In the rows, zero is written as 128.
Each path below is one point turned by a fixed rotation once a step. After each direction that follows a path, write how fast that rotation turns it, in degrees each step (0 if it stays still).
Each turn is a multiple of 5 degrees from 10 to 175, or 0.
Each row of a path follows its step; steps can be skipped.
Path 1:
step 0: [137 127 127 132 144 123 119 130 129 131 124 112 133 125 134 129 142 121
 118 130 122 129 122 121 120 132 125 124 123 129 138 128 129 131 129 120
 123 129 126 140 126 140 141 130 129]
step 1: [123 122 122 120 131 138 131 132 128 113 125 127 123 123 127 134 142 120
 141 121 135 136 132 123 127 121 117 119 129 133 117 141 120 128 128 133
 124 134 131 132 128 135 124 129 127]
step 2: [125 131 132 131 126 147 127 131 139 127 127 130 137 141 115 121 116 123
 131 126 122 125 126 124 117 132 119 124 121 134 130 121 121 125 131 123
 125 125 123 143 131 132 134 127 132]
step 3: [138 146 138 139 135 129 138 133 128 121 120 119 127 130 124 133 139 126
 120 129 139 127 134 133 130 129 120 130 132 122 131 135 127 128 125 119
 125 118 132 133 129 140 123 131 126]
step 5: [133 129 120 130 127 139 128 119 127 126 124 136 141 123 124 137 135 122
 123 121 129 127 123 133 124 124 106 121 129 129 124 110 120 130 126 117
 124 130 132 127 128 125 131 123 121]
step 6: [140 134 125 144 126 136 133 121 127 119 136 128 132 122 125 125 131 126
 133 124 125 119 131 120 114 131 127 124 127 127 131 144 125 126 132 130
 139 110 128 128 123 131 120 125 131]
step 8: [129 128 127 127 128 130 138 129 134 129 125 124 129 118 139 118 127 121
 127 110 122 127 124 133 130 118 124 132 133 125 119 126 114 120 128 116
 121 116 133 122 125 129 136 125 134]
step 9: [132 121 119 134 135 133 119 127 123 125 135 123 125 123 131 132 126 125
 119 123 125 126 145 124 115 131 128 122 120 129 132 127 126 136 129 108
 129 129 124 129 131 129 118 115 133]
step 11: [122 126 128 133 132 141 120 132 133 123 117 128 122 118 133 112 133 133
 130 120 136 125 130 128 115 127 132 117 133 132 124 121 128 125 137 127
 119 121 124 135 129 133 131 139 136]
step 12: [135 133 136 130 134 125 128 128 128 122 119 112 129 139 136 130 122 123
 131 112 126 129 140 121 122 129 120 129 125 131 123 126 113 126 116 123
 130 133 120 131 137 128 122 131 125]
step 14: [127 126 128 129 130 142 133 137 131 119 121 132 115 122 121 131 131 141
 131 123 141 128 132 117 130 134 117 122 117 135 129 118 119 125 126 127
 121 127 134 119 125 137 128 124 122]
[127 128 128 126 127 126 126 130 124 129 130 128 126 126 126 126 128 126
 126 130 128 127 130 128 124 126 127 127 127 129 132 122 130 127 128 129
 130 127 128 130 131 131 130 127 128]
160
[127 129 127 128 125 129 126 127 129 125 130 133 128 131 125 126 129 129
 130 128 129 124 128 128 127 133 127 125 127 130 127 130 129 125 129 128
 129 129 131 127 127 130 127 130 129]
85
[127 129 130 128 126 128 124 129 130 129 128 129 134 126 129 130 128 130
 127 128 126 124 125 130 130 127 129 128 130 129 130 129 126 129 128 127
 125 126 131 128 131 131 130 128 127]
135
[129 127 128 124 126 130 129 123 128 126 131 128 129 130 129 129 127 130
 127 128 126 126 131 128 128 128 127 130 130 126 126 124 124 127 129 128
 125 127 127 131 129 127 127 130 130]
110
[128 132 126 127 129 127 130 126 127 128 128 128 125 125 129 128 130 129
 130 130 129 128 129 130 129 128 127 125 132 129 130 129 127 129 131 125
 127 124 127 128 125 127 131 131 129]
140
